rotation steps, each row followed by its count of steps
The counts run from 0 to 846.
[-19  13  20 -16  23 -33  23  16  -9  10 -16  22  17 -28   1  57  23 -19
  13  -9  57  24   7 -14  20  23  -1  11 -38  -7  11 -13 -11  14 -41  21
  23  -3  22  17  -5   2 -30  19 -37  13  28  22  12 -39  -9  14   3 -20
  -1]  342
[ -8  12 -29 -10  22   7  19   8 -15   6 -17   4  17 -33  26  25  10   9
  28 -32  31  11  41  24  10  35  10  -7 -29 -19  27 -12   1  18 -27  37
  23  21   3   8 -11  -4 -21  19 -19 -14  47 -11  15 -40   3 -25   1 -27
  21]  804
[-11  10  22 -26  27 -46   7  20   9   5 -34  10  23 -40  -3  60  13  -8
  24 -18  15  18  30  -4  35  19   0   5 -32   2   6  -5 -30  15 -16  -2
 -11   4  21  15  -4 -11   1  11 -19   9  14  15  15 -37 -56  18  12   2
  17]  492
[-10   8  -2  18  25 -38   6  19 -22  12 -24   4  22 -37  18  38  13 -10
  43   8  18  -2  47  12  34  19  -5  -7 -27  18  22 -16 -17  34 -19   9
 -14   3   6  21 -10  -4  -7  39 -33   1  47  28  19 -21 -22   2  10 -10
  16]  502
[-13   4  14 -11  37 -13  17  12 -10  22  -8   3  40 -30 -11  15  46  27
  21 -25  23  18  32  19   5  -6  -2  16 -46 -12  -4 -16 -13  33 -36  43
  25  -3  -8  -9 -22 -15 -24  34 -29 -24  34  -5   4 -32 -16   2  12  -6
  17]  549
[-11  -2   9  -6  28  -7  19  35   2  14 -25  22   6 -40   2  38 -10 -13
  -4 -39  56  11   5 -27  20  24   6   3 -54  -5  26  -8  10  22 -16 -15
  23  -5  -2  -7   7  -4   0  22 -45  -1  14  15  11 -56  -2  -7   9  -8
  20]  605
[ 17  -4 -15  10  13 -23  10   4 -26  18  -9   2  30 -47   3   7  24   2
  22 -19  31   6  72   8   3  11   2  -7 -36  -8  14   1  -2  31 -10  51
   2 -13  -2   0 -11  -7 -23  32 -25 -19  35   6  24 -18 -14 -10  18  -3
  24]  286
[ -8 -12  15 -21  40  -9  27  17   1  10 -23  19  15 -10   9  44  16  11
  18 -26  29  12  12  15   8  21 -18  22 -31  -3  23 -24  -9  22 -27  20
  28   2   2   7 -20  -4 -11  34 -32   1  66   6  22 -49  -4  -4  -2 -21
   2]  199
[  0  16 -14  -5  36 -21   5  23  -9  -1 -17 -10  33 -45  25  34   5  22
  35 -26  -8   1  62  29  41   6   2 -11 -34  -7  23 -17 -32  26  -9  -1
   1  17  13   1 -18 -11   7  26 -28   6  32   4   5 -32 -39  -5   0   6
   7]  642
[  0  21  -8 -19  40 -23  -2  25 -26  -1 -10  -7  36 -38   9  27   5  23
  46 -23  -2  28  53  18  28  15   4   6 -32 -21   1 -10 -19  15 -25  -4
  12   8  -5  -3 -15 -15  -5  30 -11 -10  44  -4  21 -20 -26  -6  -4 -17
  11]  265
[  4  17 -23 -10  21 -21  -1  26  -7   5 -41   5   8 -51  17  41 -22 -18
  25 -25  24   5  40  -5  41  34   8 -14 -31   0  30  -7  -9  11  -2 -25
  -3   8   9  16   0  -6   6  17 -21   6  22  13  12 -39 -29 -14   3  -3
  29]  243
[-12  -1 -16  12  17 -17  10  29  -2  33  -6  14  41 -51  -7  -2  10  -1
  12  -9  26  -3  35   7  17  -7  -4   9 -53  19  10 -16  -2  31 -25  29
  11  -2   6   1 -24 -17  -7  33 -61 -20  24   6   5 -32 -13 -20   6  14
  35]  153
[  9  15   2 -39  31 -24  10  21 -26  16  -5  20  20 -26   6  24  12  -3
   1  -8  48  20  36   8  19  19  -5  18 -38   6   9 -31 -32  24 -54   9
  33  23   3 -13 -33 -13 -21  21 -37   3  11  17 -31 -23  -4  -5  -7  -2
  19]  315
[-17   9  11   7  47 -15  21  19  -2   2  -5   0  32 -34   5  25  28  20
  34 -33  15  20  19  20   3  10   0   7 -31 -13   5 -26 -11  25 -25  24
  35  11   7  13 -15 -25 -17  35 -40 -21  48 -12  17 -25 -15  -6  11  -9
  17]  408
[  3  -3  18 -41  27 -40  11  21  -3  10 -17  29  21 -31  -3  41   2 -10
   2  -2  44  35  34  -5  16  26 -14   7 -29   0  -1 -15 -27   7 -27  21
  24  -9  22  10 -14 -13 -21  27 -42  11  27  28   2 -32 -20   6   0 -10
  -5]  73
[  3  -1 -17   3  39 -18  13  20 -33  22 -26  11   9 -36   4  15  -9  -7
  27 -20  30  13  39   0   3  32  -7   6 -34 -10  11 -20   4  23 -20   3
  25   0  -8  14 -15 -20 -15  49 -38 -23  45  15  28 -21   3 -27  15 -12
  41]  671
[ -1  14 -21   3  28   4  12  31 -15  18  -2   8  31 -41   9  -4   3  11
   9 -26  36   6  32  14  13   8   4   2 -57  -4  18 -23  -1  30 -27  13
  35  24  -7 -18 -23 -18 -15  36 -50 -20  22   2  -7 -23  10 -25   5  -2
  30]  799
[ 19   0   3 -40  41  -8   9  25  -6  27 -23  17   9 -37 -11  14  -4  -6
 -11 -35  40  28  31 -16   6  27  -3  18 -37  -3   5 -18  -2  14 -18  -2
  42   3 -14 -20 -16 -27 -12  35 -38 -20   9  10  -1 -40  -6 -17  12  11
  42]  53
[-19  22 -13 -22  32  -3  14  25 -11  -6 -13  -7  38 -40  17  29   4  27
  31 -41   2  24  36  11  29  18  12  -3 -42 -36   4  -5 -15  13 -31   5
  19  20   7   0 -12  -8 -16  12 -13 -14  38 -19   6 -38 -22 -10   1 -17
  13]  399
[-12 -10  -8  15  35 -21   4  36  -1  18 -13  17  30 -58  -1  18 -12  -3
  12  -8  17   4  31   5  29  -6  -2  -9 -58   3  21 -10  -4  32   1  -8
   7  -9   6  -8 -11  -9   5  41 -60  10  24  17  12 -30 -14  -4   1  15
   5]  631
[  3 -18   2   2  26 -14  16  38   4  20 -10  27  27 -44   8  32  -8   4
   2  -9  34   5  35  -6  22  -3 -11  -4 -56   4  30  -7 -10  35  -9   9
   1 -18   5 -16 -11   0   6  34 -60  17  29  37  13 -37  -7   2   1   8
  -4]  220
[  1  21  -9  -4  17 -26   4  14 -13  17 -43   6   2 -38  14  48   2 -15
  24 -34  24  -9  36  -6  48  27  11   5 -37   4  31  -6 -10  29 -16 -22
 -19  11  -7   6   5   8   0   7  -4 -10  20  20  23 -48 -31   0   5 -16
  38]  109
[  6  15 -12 -29  11 -33  12   5 -11  21 -25  27   5 -26  19  47 -10 -33
   5  -7  54   6  41 -12  33  37   1   1 -31  15  23 -13 -21  17 -29   6
   7  14  23  12 -12   3 -20   9 -27  12  11  31 -15 -36 -18  -8  -3 -11
  19]  720
[ 14 -12   2  -4  23 -28   8  19 -18  28 -20  27  24 -33   6  30  -2 -11
   8  11  46  -4  52   1  20   6 -16   1 -45   7  34  -5 -11  37 -19  21
  -7 -25  -2  -8 -14   6  -2  38 -38  13  29  45  18 -37  -6   2   7   0
   6]  85
[-16  32 -10 -19  19 -23   8  30 -19   9 -13   4  40 -53  -2  27   8  10
  24 -34  16  22  40  -9  40   0  20   4 -62 -26  -2  11 -12  16 -36  -6
   2   4   0 -20  -6 -13 -15  -2 -16 -16   1  -4   8 -37 -26  -3  -2 -13
  16]  129
[ 12  -3  -6  -6  44 -16   8  19 -19  19 -23  14  13 -44 -11   8  -2 -16
  14 -28  37  24  31 -12   0  25   6   4 -34  -8   1 -19  13  21 -13   3
  28  -1 -10  -3 -13 -29 -15  43 -44 -32  25   7  17 -25  -1 -26  23   4
  49]  672
[  8  17 -16 -15  32 -20  12   9  -2   4 -39  -5   8 -37  10  34  12  -5
  30 -52  12  21  47   4  20  44  11  -6 -12 -13  15 -18 -10  13 -17  -1
  15  24  -1  22 -13 -18 -12  16  -4 -22  32 -10  12 -31 -28 -27  17 -10
  45]  661
[ -7   6  10  15  10 -21  21   8 -10  16 -19   8  25 -39   9  47  24   7
  17 -17  41  -6  37  -4  21   3   6  -9 -52  -2  30   6   5  37 -16  31
 -19 -14  -4  -4   8  16  -2  17 -23   7  35  22  33 -53 -12   9   8 -15
   5]  353
[ -2   0  10  -8  19 -18  28   4  10  20 -26  21   3 -21  17  37  29 -11
   2 -19  51  -3   9  14  13  24  -6   4 -27  15  29 -37 -11  29 -34  32
  24  17  20  18 -18   0 -10  32 -47  -1  33  17 -12 -44  -8  -6  10  -7
  23]  577
[ 13  11  10 -55  38 -16  15  18 -17  -1 -18   3  22 -35  13  56   8  20
  10 -37  30  28  48  -3  22  28   1   6 -32 -29  10  -8 -26  17 -27   1
  25   6  -7 -17   2  -4 -14   3  -1  15  21   1   3 -36 -27  10  -1 -19
  -7]  466
[ -5   6  11 -28  26  -4  14  24  -9  25 -20   9  27 -17  -3  40  18  28
  10 -19  15  11  29  -3  28  -1  -9  24 -62  -8  13   3 -20  21 -36   9
   3  -9 -15 -28 -19   5   6  11 -12  -3  29  18  22 -60 -32   8  -7 -23
   2]  339
[  2   0  10 -20  26   6  23   8   3  25 -16   3  17 -23  12  37  31  30
   0 -39  28  -8  32  19  13   6  -6  16 -50   7  38 -22 -13  42 -28  17
  14  17 -12 -28 -21  13  10  23 -25   3  22  13  -1 -55 -15   2   8  -3
  11]  582
[ 17  11 -10   7  44 -12  11  18 -24   4   3  -3  26 -59  14  13   5  16
  21 -33  13  12  47  15   7   2   6 -12 -47 -18  21 -34 -11  41 -19   7
  23  23  -8 -20 -10 -14 -12  42 -38 -12  18   7  -9 -15  -8 -11  17   1
  25]  657
